Small tables with named rows and columns. After each table, cells are looked up by row and column.

pefa =
         vaz  gotavo  gapo  punefu  fab  lekuvir  vepofav  gimivu  bip
kebid    192     123   181     124  148      189      133     152  109
laso     148     117   197     147  144      193      161     129  119
levava   147      99   161      36  118      133       94      67   97
tasor    182      89   184     123  137      203      146      99  134
fes      175     124   204     102  126      134      125     102   87
rikulap  154     139   185     150  144      182      158     144  126
zukin    166     113   189      66  142      241      135     163  151
geso     158     142   205     107  124      124      152     115   90
mesapi   153     131   179     126  142      179      154     143  140

gapo of fes is 204
vaz of fes is 175
bip of geso is 90
gapo of zukin is 189
vepofav of rikulap is 158
punefu of geso is 107
lekuvir of levava is 133
gimivu of levava is 67
gotavo of tasor is 89
vaz of kebid is 192
punefu of rikulap is 150
gimivu of kebid is 152
gimivu of tasor is 99
vaz of geso is 158
bip of fes is 87
gotavo of levava is 99
gimivu of mesapi is 143
gimivu of zukin is 163
gapo of kebid is 181
lekuvir of geso is 124
Which row has the largest fab? kebid

bof =
,mevi,sekagav,desu,sunosid,lirub,vaz,dut,soruram,bod,velet
bego,52.4,39.5,47.4,54.4,77.7,44.7,48.0,56.7,78.5,55.4
zuso,27.5,48.9,57.6,47.6,5.4,21.4,52.3,39.8,45.2,53.4
pur,30.6,44.2,62.0,45.1,27.5,33.0,47.6,41.0,12.0,70.2
dok,47.9,35.9,44.4,59.5,75.7,50.1,37.7,51.0,78.5,56.0
zaku,47.2,73.8,13.7,34.0,55.6,29.1,49.6,56.7,59.5,48.0
lus,41.1,30.0,50.3,31.5,37.5,48.6,54.7,18.5,14.4,65.5
supivod,35.8,41.8,57.6,42.5,31.5,38.4,49.6,32.0,9.6,71.5
guzivok,52.4,39.5,47.4,54.4,77.7,44.7,47.6,56.7,78.5,55.4
poveva,50.2,70.2,12.3,30.6,43.6,31.5,43.6,61.1,59.5,51.3

pur, sunosid => 45.1
bego, lirub => 77.7
supivod, sunosid => 42.5
supivod, sekagav => 41.8
lus, vaz => 48.6
supivod, velet => 71.5
zuso, bod => 45.2
zuso, mevi => 27.5
zaku, soruram => 56.7
lus, desu => 50.3
guzivok, desu => 47.4
poveva, dut => 43.6
poveva, velet => 51.3
dok, sekagav => 35.9
pur, mevi => 30.6
zaku, vaz => 29.1
zuso, desu => 57.6
dok, mevi => 47.9
poveva, vaz => 31.5
bego, bod => 78.5
Row with the largest dut: lus

gugib =
	famat	gufegi	kanodu	salino	gerava	marad	fir	zepanuk
zivadep	181	104	211	141	212	83	197	167
vub	191	76	174	250	179	145	143	208
gofun	243	75	221	189	133	103	221	228
dar	143	174	141	229	104	209	195	169
papaz	140	46	243	240	100	120	189	130
mel	183	178	140	125	176	210	216	186
fiput	154	187	182	219	164	238	191	149
duze	181	168	193	139	140	144	168	178
poger	155	196	164	144	173	173	166	166
gaba	164	213	175	141	119	194	182	184
beb	190	199	149	135	229	219	139	169
rif	186	236	157	204	91	181	217	200

mel, salino => 125
fiput, fir => 191
duze, zepanuk => 178
fiput, kanodu => 182
gaba, salino => 141
mel, zepanuk => 186
papaz, kanodu => 243
gaba, zepanuk => 184
rif, famat => 186
vub, gufegi => 76
fiput, zepanuk => 149
vub, fir => 143
duze, famat => 181
fiput, famat => 154
dar, zepanuk => 169
zivadep, salino => 141

folifod =
	dus	gib	zito	mef	bitusob	nadub	voke
dibim	181	35	43	44	144	149	195
nomime	47	82	205	202	16	142	42
nese	14	195	96	112	178	38	103
bop	78	49	187	61	52	104	56
poned	74	70	12	30	77	75	79

What is the dus of bop in folifod? 78
What is the voke of nomime in folifod? 42
What is the voke of nese in folifod? 103
What is the zito of nese in folifod? 96
What is the voke of dibim in folifod? 195
What is the bitusob of poned in folifod? 77
What is the zito of bop in folifod? 187
What is the mef of bop in folifod? 61
What is the nadub of bop in folifod? 104
What is the zito of poned in folifod? 12
What is the nadub of nese in folifod? 38
What is the dus of nomime in folifod? 47
What is the voke of poned in folifod? 79
Row with the largest nadub: dibim

lig:
         gimat  ratus  tigute
zibole      45    124     195
bimir       61    111     208
lede       120    145     173
fomazu     176    184     129
gigaven    175    177     122
nak        144    187     131
fuze       132    141     180
lefeno      54    131     173
mam         63    105     211
vep         45    119     191
lemami     132    144     182
vavudi     176    181     124
dodomi     139    165     216
ket        176    179     124

What is the gimat of gigaven in lig? 175
What is the tigute of lefeno in lig? 173
What is the tigute of bimir in lig? 208
What is the gimat of lemami in lig? 132
What is the ratus of dodomi in lig? 165
What is the ratus of bimir in lig? 111
What is the gimat of zibole in lig? 45
What is the gimat of fuze in lig? 132
What is the ratus of mam in lig? 105
What is the tigute of lemami in lig? 182
What is the gimat of lede in lig? 120
What is the gimat of lefeno in lig? 54
What is the gimat of vep in lig? 45
What is the tigute of vavudi in lig? 124
What is the ratus of lede in lig? 145
What is the gimat of ket in lig? 176
What is the ratus of fomazu in lig? 184

Table nul
,ruvo,nup,fevu,bedo,dade,tol,rig
vakini,80231,31099,42721,63611,77861,68712,47021
biruvub,72829,26147,47653,71068,81847,71749,46947
lam,71851,86340,55914,69476,59660,34778,41619
mef,58373,52847,19591,35305,59646,38696,70970
luzu,88909,32857,26174,68538,82752,89743,37707
vas,92311,83724,85915,85376,61895,38247,32696
nitiru,76121,85361,51610,83276,70057,24387,30668
boli,92505,17545,45762,80051,82756,85497,42169

nup of nitiru: 85361
nup of vas: 83724
bedo of nitiru: 83276
fevu of vakini: 42721
dade of mef: 59646
tol of mef: 38696
tol of vas: 38247
bedo of lam: 69476
dade of lam: 59660
tol of biruvub: 71749
rig of biruvub: 46947
nup of biruvub: 26147
dade of biruvub: 81847
fevu of biruvub: 47653
rig of boli: 42169
dade of vas: 61895
tol of lam: 34778
tol of vakini: 68712
fevu of luzu: 26174

regovan
         zil  geteso  bisomun  rur  dazozap  tem  vofi
nasi     206     194      156  188      107   97    76
menogiz  191     194      156   81      107   97    19
miroko   140     198      156  122      107   93    85
tumif    104     162      146   80       72  127    76
fitob     57     194      165    3      142   97    76
goka     140     194      156   80      107   97    76

What is the dazozap of miroko in regovan? 107
What is the zil of miroko in regovan? 140
What is the tem of miroko in regovan? 93
What is the dazozap of goka in regovan? 107
What is the vofi of nasi in regovan? 76
What is the geteso of miroko in regovan? 198
What is the bisomun of nasi in regovan? 156
What is the tem of goka in regovan? 97
What is the rur of miroko in regovan? 122
What is the rur of nasi in regovan? 188
What is the vofi of miroko in regovan? 85
What is the geteso of goka in regovan? 194
What is the geteso of menogiz in regovan? 194
What is the zil of goka in regovan? 140
Which row has the largest tem? tumif

tezodek:
columns: raf, dol, zam, sur, doz, kotaset, garezuv, lakibuz, bepifiv, nuvi
veb: [7.8, 3.1, -2.8, 5.8, 7.8, 4.8, 3.4, 4.4, 1.6, 2.6]
med: [-2.5, 7.1, 0.8, 2.2, -2.6, 8.0, -2.0, 0.0, 0.2, 9.3]
befom: [-1.1, -1.3, -4.9, 8.2, 4.1, 1.8, -5.0, 1.6, 2.1, 1.6]
tola: [4.2, 4.0, 1.1, 4.3, 7.3, 3.8, 0.3, 0.7, 5.4, 1.1]

nuvi of tola is 1.1
dol of befom is -1.3
doz of veb is 7.8
nuvi of med is 9.3
lakibuz of befom is 1.6
bepifiv of tola is 5.4
dol of veb is 3.1
raf of befom is -1.1
lakibuz of veb is 4.4
dol of med is 7.1
doz of med is -2.6
zam of veb is -2.8
dol of tola is 4.0
zam of med is 0.8
kotaset of med is 8.0
nuvi of veb is 2.6
sur of veb is 5.8
bepifiv of veb is 1.6

tof.csv
,vop,bod,parar,fumefo,dumifif,tipep
risoso,172,82,230,53,53,240
modol,163,94,210,73,73,216
kufabef,164,248,36,245,250,67
gevepil,194,132,165,85,89,210
fogi,85,69,208,109,101,148
sune,139,167,87,162,164,103
pazusa,166,174,107,155,159,136

fogi, parar -> 208
fogi, fumefo -> 109
gevepil, vop -> 194
kufabef, tipep -> 67
kufabef, parar -> 36
risoso, fumefo -> 53
modol, vop -> 163
sune, bod -> 167
modol, fumefo -> 73
gevepil, dumifif -> 89
fogi, tipep -> 148
modol, parar -> 210
kufabef, dumifif -> 250
sune, fumefo -> 162
Which row has the largest tipep? risoso

let
cols = leg, zum, disapo, kagabun, runis
narup: [6705, 302, 6844, 877, 6811]
kad: [3182, 3191, 3234, 3343, 3201]
lagi: [2746, 3400, 2723, 3394, 2737]
gegiv: [5479, 3087, 5265, 3105, 5382]
kor: [1028, 7603, 995, 7207, 968]
vibodo: [2387, 3045, 2374, 3114, 2381]
buz: [5142, 1572, 5392, 1575, 5270]
nivuza: [3511, 4363, 3629, 3956, 3559]
koteti: [1811, 7042, 1432, 6766, 1609]
zik: [2702, 5167, 2409, 4952, 2553]
giga: [3591, 3221, 3726, 3386, 3652]

kad, runis: 3201
giga, kagabun: 3386
nivuza, zum: 4363
koteti, disapo: 1432
narup, leg: 6705
nivuza, runis: 3559
buz, leg: 5142
koteti, leg: 1811
kor, leg: 1028
narup, disapo: 6844
buz, kagabun: 1575
kor, runis: 968
gegiv, runis: 5382
gegiv, leg: 5479
lagi, runis: 2737
kad, zum: 3191
giga, leg: 3591

